tomu: [ 92 125 147 144  82 164 138 131 123  97 130 114 137 119 113 174  98 125
 173 172 166 167 133 171  81 112  98 108 150 126]
nuga: [ 89 150 155  80 176 160 136  80  97 104 169 166 149 158 117 127 175  89
  87 119 139  82 153  86  97  94 126 127 139 160]
fofik: [148  86 135 135 109 164  93 176 156  98  86  88 110  81 132  96 105  90
 145 145 167 166  81 133 171  86 152 172 144 139]
matig: [ 89 150 155  80 176 160 136  80  97 104 169 166 149 158 117 175 127  89
 119  87 139  82 153  86 128  81  94  97  87 171]
dil: [155  94 143 110 114 157 154 153 139 125 148 132  89 147 158  85 160 155
 132 104 118 106 150 143 152 146 131  89  80 174]
[127 175  89  87 119] => nuga
[143 110 114 157 154 153] => dil
[166 167 133 171  81] => tomu

Nev: [162 162  96  94 163  93  94 162 162]
tomu: [161 162  96  93 162  94  94 162 162]
vis: [ 81  80 173 176  80  91  93 164 163]
matig: [ 81  80 173 176  80 176 175  81  81]
dumen: [176 177  82  79 177  79  80 177 176]
kol: [ 81  80 173 176  80 177 176  80  80]
regev: [ 81  80  83 176  80 176 175  81  81]
fofik: [ 82  81 172 175  81 176 175  82  82]
dil: [161 161  96  94 162  94  95 162 161]
nuza: [161 161 172  95 162  94  95 162 161]
raz: [161 161  97  95 162  94  95 162 161]
nuga: [ 96  94 163  94  95 176 176  80  80]
[ 96  94 162  94  95] => dil
[80 83] => regev
[ 94  95 176 176  80  80] => nuga
[ 94  94 162 162] => tomu

nuga: [160 108 102  94]
fofik: [136 114 145 156]
Nev: [122 127 123 105]
matig: [126 135 116 145]
tomu: [126 135 114 145]
regev: [130 136 110 156]
raz: [131 134 112 158]
dumen: [126 135 114 122]
vis: [128 121 123 125]
nuza: [135 116 126 135]
[108 102] => nuga
[126 135 116] => matig
[135 114 145] => tomu
[135 116 126 135] => nuza

Nev: [149 106 153 140 122 132 129 169 111 123 109 134 103]
dumen: [127 134 145 133 152  88 148 119 131 151 102 150 132]
tomu: [147 107 145 105 136 111 137 114 132 144 140 169 129]
nuza: [ 90 152 148 135 112 115 148 147 126 126 105 152 122]
regev: [136 115 133  98 131 118 134 101 111 141 153 167 137]
raz: [133 118 148 108 134 104 144 115 110 145 132 175 130]
matig: [147 107 145 105 136 111 137 114 107 144 140 169 129]
kol: [135 117 126  97 131 121 130  95 115 139 159 160 141]
[134 101] => regev
[118 134 101] => regev
[147 107 145 105 136 111 137 114 107 144 140 169 129] => matig
[135 112 115 148] => nuza

raz: [122 128 127 123 122 152 122 151]
dil: [119 122 121 119 122 135 122 135]
vis: [131 128 129 130 164 105 164 106]
tomu: [145 147 147 145 118 133 118 133]
nuza: [123 152 128 122 108 153 127 116]
dumen: [116 121 120 117 133 148 133 148]
regev: [108 122 123 127 128 152 153 152]
[116 121 120 117] => dumen
[128 127 123 122] => raz
[120 117 133] => dumen
[108 122 123 127 128 152 153] => regev
[128 122 108 153 127] => nuza
[148 133] => dumen
[131 128] => vis

matig: [126 103 128 111 111 126 129 126 126 128  97 111  97 111  97 125  97 125
  98 111  97 127]
vis: [119 131 123  92  92 118 123 117 120 123 125  90 125  91 124 118 125 118
 125  92 124 120]
nuza: [133  82 130 138 136 131 130 132 132 130  83 136  83 135  83 131  82 131
  82 136  83 131]
Nev: [135 159 139  87  86 134 140 134 135 139 158  85 159  85 158 134 158 133
 158  86 158 136]
[132 130  83 136  83] => nuza
[111  97 111  97 125  97] => matig
[ 91 124 118 125 118 125] => vis
[126 129 126 126 128  97 111  97 111  97] => matig

raz: [170  85  86 159  97  98 158 158]
fofik: [170  89  86 170  86  86 170 169]
tomu: [ 82 171  85  86 171 170  86  86]
dil: [ 86 168 171  86 171 170  86  86]
Nev: [158 100  97 158  97  98 158 158]
matig: [158 100  98 158  97  98 158 157]
nuza: [ 86 168 170  86 171 170  86  86]
vis: [159  99  97 159  97  98 158 158]
kol: [170  88  86 171  85  86 170 170]
nuga: [171  89  85 171  85  86 170 170]
regev: [170  89  86 170  86  86 169 169]
[170  88  86 171  85  86 170 170] => kol
[ 85 171  85] => nuga
[158 100  98 158  97  98] => matig
[ 86 171  85  86 170 170] => kol

tomu: [138 118 118 138]
raz: [171  88  85 100]
Nev: [171  88  85 171]
kol: [171 168  85 171]
matig: [ 95 159 161  95]
[171  88  85 100] => raz
[159 161] => matig
[ 85 100] => raz

nuga: [128 163 126 112 115 151 114]
dil: [120 118 125 169 128  80 157]
dumen: [118 120 165 107  90 106 128]
[128  80] => dil
[120 118] => dil

regev: [ 80  81  80  80  81 157  92 158  93 156  80 157  80 158  94]
nuga: [158 161 157 158 160 161  85 161  86 162 157 162 156 161  87]
kol: [ 81  80  80  80 159 127 148 127 148 128 165 127 165 126 147]
tomu: [161  87 162 157 162 156 176 167 176 167 128 167 128 166 175]
Nev: [119 110 119 118 111  96 156  95 156  95 119  95 119  96 155]
[ 93 156  80 157  80 158  94] => regev
[80 81 80 80] => regev
[161  86 162 157 162 156] => nuga
[ 80  81  80  80  81 157  92 158  93 156  80 157  80 158  94] => regev
[ 80  80 159 127 148 127 148 128 165] => kol
[111  96 156  95 156  95 119  95 119  96 155] => Nev

raz: [173 176  80 176  93 162  81]
dumen: [ 93  91 165  90  91 165 165]
regev: [ 95  93 164  93  93 162 162]
vis: [ 95  93 164  93  93 163 162]
kol: [ 96  93 162  93  94 162 162]
matig: [174 177  78 178 177  79  79]
nuza: [ 84  80 175  80  81 175 175]
[165  90  91] => dumen
[ 95  93 164  93  93 162 162] => regev
[ 80 175  80  81 175 175] => nuza

dumen: [ 87 172 113 104 101 107 104 149]
nuga: [120 162 118 136 122 162 150 123]
tomu: [142 149 130 150 121 129 141 146]
nuza: [127 141 161 136 118 136 121 162]
raz: [138 154 138 139 125 117 133 150]
fofik: [122 113 158 129  86 160 114 134]
matig: [146  99 123 164 116 130 111 129]
vis: [101 110 103 116  95 120 109 142]
Nev: [ 94 145 127 112 101 124 151 143]
dil: [148 121 150 166  94 133 153 136]
kol: [125 126 110 152 138 124 136 129]
regev: [ 97 112 114 128 126 134 102 135]
[161 136 118 136 121 162] => nuza
[112 101 124 151 143] => Nev
[121 162] => nuza
[120 109] => vis
[158 129  86 160 114] => fofik
[148 121 150 166] => dil
[121 150 166  94 133 153 136] => dil

fofik: [129 134 123 143 135 114 107 131 137 139 121 128 115 114 123 105 156 147
 143 129 121 120 136 141 141 148 122 132 140]
dumen: [135 119 113 113 108 133 125 141 140 146 134 132 128 111 119 114 152 155
 146 118 121 123 145 146 133 143 132 131 136]
regev: [135 125 143 119 119 129 147 134 111 120 134 136 128 137 114 134  92 114
 115 117 126 135 116 122 128 111 132 118 109]
nuga: [128 122 136 116 117 139 150 125 116 115 133 129 137 143 130 147  98 107
 112 128 134 136 117 114 119 108 132 123 115]
kol: [133 137 126 142 140 113 107 138 134 142 127 133 116 110 115 104 151 152
 145 122 119 122 138 146 143 147 124 129 137]
vis: [125 121 131 112 120 144 149 122 121 116 133 126 142 144 137 153 102 107
 112 130 136 135 120 113 113 108 133 125 118]
[116 117] => nuga
[111 132 118] => regev
[135 120 113 113 108 133 125] => vis
[138 146 143 147 124] => kol
[143 135] => fofik
[128 115 114 123 105 156 147 143 129 121 120 136] => fofik

Nev: [160 116 148 111 121]
dumen: [107 154 101 132 127]
tomu: [144 117 103 137 157]
dil: [147 118 131 115 164]
vis: [149 128 154 101 122]
nuza: [119 109 160 138 111]
regev: [158 120 101 132 137]
kol: [109 157 121 103 145]
fofik: [102 147 102 138 138]
matig: [114 116 150 143 100]
raz: [138 120  96 146 147]
[109 160] => nuza
[117 103 137 157] => tomu
[118 131 115 164] => dil

raz: [136 117 136 115 136 115 136 117 136 115 135 117 115 115]
fofik: [ 96 147  96 124  96 124  96 146  96 123  96 120 124 124]
nuza: [161 142 133 134 137 141 137 134 137 131 137 137 120  96]
dil: [137 142 137 134 137 134 137 141 137 133 137 131 134 134]
dumen: [133  85 133 135 133 134 134  86 133 137 133 144 135 135]
regev: [144 127 143 107 143 107 144 127 143 107 143 107 107 107]
[ 96 120 124 124] => fofik
[142 137 134 137 134 137 141 137 133 137 131] => dil

dumen: [147 109 132 159 145 145 165 159 165 165 159  80 145  80 145  80 164  80
 164  79 145  81 164 143 106 107 107 107 143 108 172 107 108]
regev: [119 131 109 126 148 148 131 125 132 131 126 109 148 109 148 109 132 109
 132 109 147 109 130 109 123 132 132 131 109 147 116 131 148]
tomu: [ 82 165  78 159 145 145 165 159 165 165 159  80 145  80 145  80 164  80
 164  79 145  81 164 143 106 107 107 107 143 108 172 107 119]
nuga: [159 124 143 122 115 116 124 122 124 124 122 141 115 141 116 141 123 141
 123 141 116 140 124 140 122 124 124 124 140 115 156 124 115]
Nev: [ 82 165  78 159 145 145 165 159 165 165 159  80 145  80 145  80 164  80
 164  79 145  81 164  81 156 165 165 165  80 146  79 165 145]
[124 122 124 124 122 141 115 141 116 141 123 141] => nuga
[147 109 132 159 145 145 165 159 165 165 159  80 145  80 145  80 164  80
 164  79 145  81 164 143 106 107 107 107 143 108 172 107 108] => dumen
[147 109 130] => regev

dil: [146 135  82 136  82 138 145 136  80 136  78  82  82  81 137 144 150]
kol: [146 135  82 136  82 138 145 136  80 136  78  82 154 153  89 153  78]
matig: [140  80 135  81 136  80 139  81 134  81 132 135 136 153  89 139  81]
[138 145 136  80 136  78  82 154] => kol
[ 81 136  80 139  81 134  81 132 135 136 153  89] => matig
[146 135  82 136  82 138 145 136  80 136  78  82 154 153  89 153  78] => kol
[ 82  81 137 144 150] => dil

tomu: [ 96 125 109  95 115 104 132  96 135  97]
raz: [111 106 126 138  89 138 138 126 121 133]
fofik: [107 113 114 116 153 134 166 117 117 134]
regev: [121 142 110 117 103 141 135 156 147 105]
dumen: [129 139 135 133 133 127 155 137 147 105]
kol: [130 133 132 124 156 128 118 130  96 134]
[128 118 130  96 134] => kol
[107 113 114 116] => fofik
[129 139 135 133 133 127 155 137 147 105] => dumen
[133 133 127 155 137 147] => dumen

regev: [119 128 133 135 112 136]
vis: [141 139 141 124 122 114]
Nev: [115 148 128 127  99 149]
tomu: [162 131 139 119 133 125]
nuza: [122 142 113  94 134 149]
matig: [172 121 124 152 121 126]
dumen: [142 132 127 136  97 127]
nuga: [114  93 145 127 128 142]
fofik: [144 114 130 152 120 132]
[114  93] => nuga
[119 128] => regev

regev: [161 138 123  98 129 102  99 102 132 127 131 121 153  99 109 107  97 113
 152 119 109 137 131 116 142]
dumen: [155 138 113 113 102 118 116 136 138 113 147 125 144 110 119 130 121 117
  82 132 122 130 145 137 110]
kol: [ 98 129 102  99 102 132 127 130 121 153  99 146 110 125 121  98 149 140
 101 139 130 102 145 150 147]
[155 138] => dumen
[146 110 125 121  98 149 140 101 139 130 102] => kol
[ 98 129 102  99 102 132 127 131 121 153  99] => regev
[102  99 102 132 127 131 121] => regev
[102 132 127 131 121 153  99 109] => regev
[ 99 146 110 125 121] => kol

nuza: [153 140 123 132 120 133]
nuga: [153 124 139 131 134 140]
fofik: [153 139 122 159 115 150]
dil: [153 136 125 129 113 149]
kol: [153 135 124 161 118 152]
vis: [153 129 136 120 156 151]
raz: [153 143 104 144  92 139]
matig: [153 127 126 156 120 151]
tomu: [153 127 136 128 125 143]
Nev: [153 134 126 124 130 128]
[129 136 120] => vis
[153 136 125 129] => dil
[156 120 151] => matig
[153 136 125] => dil

kol: [126 119 135 129  91 118 136 115 141 134 154 143 103 166 123 128 101 121
 125 133 139 152 112 113 119 121 125 115 149 131 111 151 118 154 147 131
 133 127 119 145 116 128 119 145 154 154 108 120 121 135 139 137  97 153]
regev: [125 119 135 129  89 118 137 114 142 133 159 145  98 170 124 129 100 120
 125 133 140 154 110 112 120 120 124 112 151 130 110 151 117 159 150 131
 134 127 118 149 112 128 118 145 153 157 109 119 120 135 140 138  94 155]
tomu: [128 123 133 130 102 120 132 118 137 134 149 136 111 156 123 125 109 122
 126 130 135 141 119 121 122 124 125 122 140 131 113 145 123 144 141 130
 134 127 121 141 120 129 122 137 147 144 116 122 123 134 136 134 106 148]
nuga: [127 120 135 129  97 119 136 115 139 135 155 142 103 162 123 127 104 121
 125 132 138 148 113 116 120 122 125 117 146 131 111 149 119 155 147 131
 134 127 119 146 116 128 120 141 152 152 111 121 121 135 138 136  98 152]
vis: [124 119 135 129  86 118 138 113 143 133 160 149  93 171 125 131  96 119
 125 135 140 157 109 109 119 119 124 110 155 130 109 154 116 158 152 131
 134 128 117 149 112 128 118 147 156 158 105 118 121 135 141 139  91 157]
nuza: [128 122 133 129 102 120 133 118 138 133 148 138 110 158 123 125 107 122
 125 130 137 142 117 120 121 124 125 119 141 131 113 145 121 146 141 130
 134 127 121 142 119 129 121 138 148 144 116 122 123 133 136 136 106 148]
dil: [128 122 134 129 102 120 134 117 138 134 151 138 109 158 123 125 106 121
 125 131 137 144 116 119 121 123 125 119 141 131 113 148 121 148 140 130
 134 127 119 142 117 128 122 140 148 149 113 121 122 134 136 136 101 148]
fofik: [128 124 132 130 104 120 132 119 138 134 147 134 113 152 124 124 111 122
 126 129 134 139 120 121 122 125 124 122 138 131 114 145 123 143 139 130
 134 127 121 140 121 129 121 136 144 143 118 122 124 134 137 135 107 148]
matig: [127 121 135 129  98 120 134 116 139 134 151 140 106 161 123 126 104 121
 125 131 137 146 114 117 120 123 125 118 145 131 112 148 120 149 143 131
 134 127 119 143 116 128 120 139 150 149 112 121 122 134 138 136 100 151]
[136  98] => nuga
[120 123 125 118 145 131] => matig
[125 119 141 131 113 145] => nuza
[128 117 149 112] => vis
[125 131  96 119 125 135] => vis

nuza: [137 120 154  85 137 115 126 138 111 142 156 100 131 119  89 132 147 143
 114 159 140 135 101 118 142 128 107 136 104 118 127  84 157 106 142 132
 143 149  88 144 130]
nuga: [137 120 126 115  85 137 154 138 111 142 156 100 131 119  89 132 147 143
 114 159 140 102 153 121 142 155 109 144  85  94 120 132 108 157 142 110
  79 142 133 114 111]
vis: [137 120 126 115  85 137 154 138 111 142 156 100 131 119  89 132 147 143
 114 159 140 102 153 121 142 155 109 144  85  94 120 132 108 157 142 110
  79 142 133 114 136]
[137 120 126 115  85 137 154 138 111 142 156 100 131 119  89 132 147 143
 114 159 140 102 153 121 142 155 109 144  85  94 120 132 108 157 142 110
  79 142 133 114 136] => vis
[137 120 126 115  85 137 154 138 111 142 156 100 131 119  89 132 147 143
 114 159 140 102 153 121 142 155 109 144  85  94 120 132 108 157 142 110
  79 142 133 114 111] => nuga

tomu: [131 127 143 110 126  98 161 151  98 108  96 133 113 127 130 157 122 137
 161 100 140 148 155 120 125 134 125 130 122 122 138  92 164]
dil: [147 139 111 100 111 105 140  94 103 153 104 133 113 127 130 153 157  92
  93 124  92 106 145 144 154 100 117 101 134  92 158 152 139]
regev: [153 102 133 113 127 130 161 151  98 108  96 133 113 127 130 157 122 137
 161 100 140 148 155 120 125 134 125 130 122 122 138  92 164]
[131 127 143 110 126  98 161 151  98 108  96 133 113 127 130 157 122 137
 161 100 140 148 155 120 125 134 125 130 122 122 138  92 164] => tomu
[106 145 144 154 100 117 101 134  92] => dil
[126  98 161 151  98 108  96 133 113] => tomu
[153 104 133 113 127 130] => dil
[ 98 161 151  98 108  96] => tomu
[153 102 133 113 127 130 161 151  98 108  96 133 113 127 130 157 122 137
 161 100 140 148 155 120 125 134 125 130 122 122 138  92 164] => regev

nuga: [117 135 132 136 135 121 110 117 116 148 113 117 128 104 136 133 144 145
 130 121 143 123 130 124 155 126 107 135 143 137 145 117 140 149  87 151
 133 113 124 105 141 130 143]
tomu: [126 129 125 134 127 127 126 132 137 123 122 117 122 142 130 128 132 128
 131 127 135 130 130 131 130 123 133 130 143 113 131 136 134 112 122 115
 129 113 127 140 134 134 122]
matig: [126 129 129 131 130 123 116 126 127 134 117 124 128 117 130 130 133 132
 130 123 134 125 130 128 136 128 123 130 133 131 137 124 131 134 114 136
 132 121 127 123 132 130 132]
kol: [130 129 132 120 128 126 132 120 116 139 136 141 133 104 127 128 126 124
 123 129 120 125 127 124 129 134 119 128 111 145 129 117 121 149 137 144
 129 145 130 105 116 123 138]
regev: [129 129 131 130 123 116 126 127 134 117 125 127 132 129 130 128 132 123
 130 128 128 127 129 129 135 127 123 130 130 131 131 128 123 133 122 134
 129 130 128 129 132 130 132]
nuza: [135 124 125 124 123 133 133 134 137 114 136 141 128 142 121 127 116 117
 128 130 109 130 127 131 107 128 141 125 111 121 118 136 120 112 153 111
 126 142 130 140 119 129 117]
Nev: [128 131 155 123 107 133 133 134 128 114 130 134 122 123 121 128 116 145
 123 127 143 130 127 129 107 134 141 125 129 113 118 128 140 119 153 111
 126 116 127 121 116 123 117]
vis: [126 132 129 131 130 121 110 124 126 134 113 123 128 111 130 133 136 135
 130 121 138 124 130 127 140 128 121 132 138 131 140 120 133 137 109 140
 133 118 124 120 133 130 134]
dil: [126 129 129 131 129 126 126 128 131 129 124 124 127 129 130 128 131 128
 130 127 132 127 130 129 129 128 127 130 132 124 130 130 131 126 125 126
 129 123 127 131 130 130 129]
dumen: [117 124 129 120 135 121 120 117 127 148 122 122 133 138 136 127 144 117
 131 130 109 123 130 131 155 123 107 135 132 145 145 128 120 145  87 151
 129 145 130 139 141 134 143]
[130 131 155 123 107] => dumen
[129 129 131 130 123 116 126 127 134 117 124] => matig
[123 134 125 130 128 136 128] => matig

fofik: [131 131 131 131 125 131 125]
nuga: [130 130 130 116 138 116 125]
raz: [118 120 119 120 135 119 136]
nuza: [144 142 143 142 115 143 113]
dumen: [115 117 116 116 138 116 140]
tomu: [123 125 123 124 130 124 132]
matig: [ 90  96  94  95 159  93 163]
Nev: [ 92  97  96  98 158  95 161]
[125 131 125] => fofik
[125 131] => fofik
[ 94  95 159  93] => matig
[115 117 116 116 138 116 140] => dumen
[115 117] => dumen

nuza: [145 161  83 145]
dumen: [113 145  83 161]
kol: [145 113  80 145]
[145  83 161] => dumen
[145 113] => kol
[ 83 161] => dumen

vis: [119 119 137 140 119 119 118  97]
kol: [120 122 121 120 135 121 139 122]
nuga: [121 122 121 121 136 121 136 121]
nuza: [102 119 137 119 119 119 140 105]
regev: [117 117 117 117 140 116 141 117]
Nev: [100 105 104 104 150 105 153 104]
fofik: [116 117 117 117 138 118 139 118]
dil: [121 121 121 123 135 122 135 123]
matig: [118 119 119 119 137 119 140 118]
[102 119 137 119 119 119 140 105] => nuza
[119 140 118] => matig
[121 121 121] => dil
[118 119 119 119 137 119 140] => matig
[119 119 119 137 119 140] => matig
[140 116] => regev

tomu: [118 130 132 134  94 118 140  98 120 121 133 146  82 132 132 136 136 128
 130 136 126 136]
fofik: [117 151 106 141 118 110 137 116 130 130 142 117 146 105 117 150 152 129
 117 154 132 145]
nuza: [117 151 106 141 118 110 137 116 120 130 142 117 146 105 117 150 152 129
 117 154 132 145]
[116 130] => fofik
[117 151 106 141 118 110 137 116 120 130 142 117 146 105 117 150 152 129
 117 154 132 145] => nuza

regev: [105 105 107 150 101 157 102]
nuza: [ 89  86 111 149 110 146  90]
matig: [120 120 119 136 120 137 120]
raz: [107 113 107 150 106 152 106]
tomu: [110 110 110 146 111 149 110]
Nev: [114 114 113 142 113 143 114]
nuga: [107 107 119 145 110 148 111]
kol: [105 105 107 150 104 152 105]
dumen: [107 106 106 150 106 152 106]
dil: [114 114 112 141 114 143 114]
vis: [115 118 118 140 117 141 119]
fofik: [107 107 107 150 106 152 106]
[145 110] => nuga
[107 107 107 150 106 152 106] => fofik
[110 146 111 149] => tomu
[110 110 110 146 111 149] => tomu
[106 150] => dumen

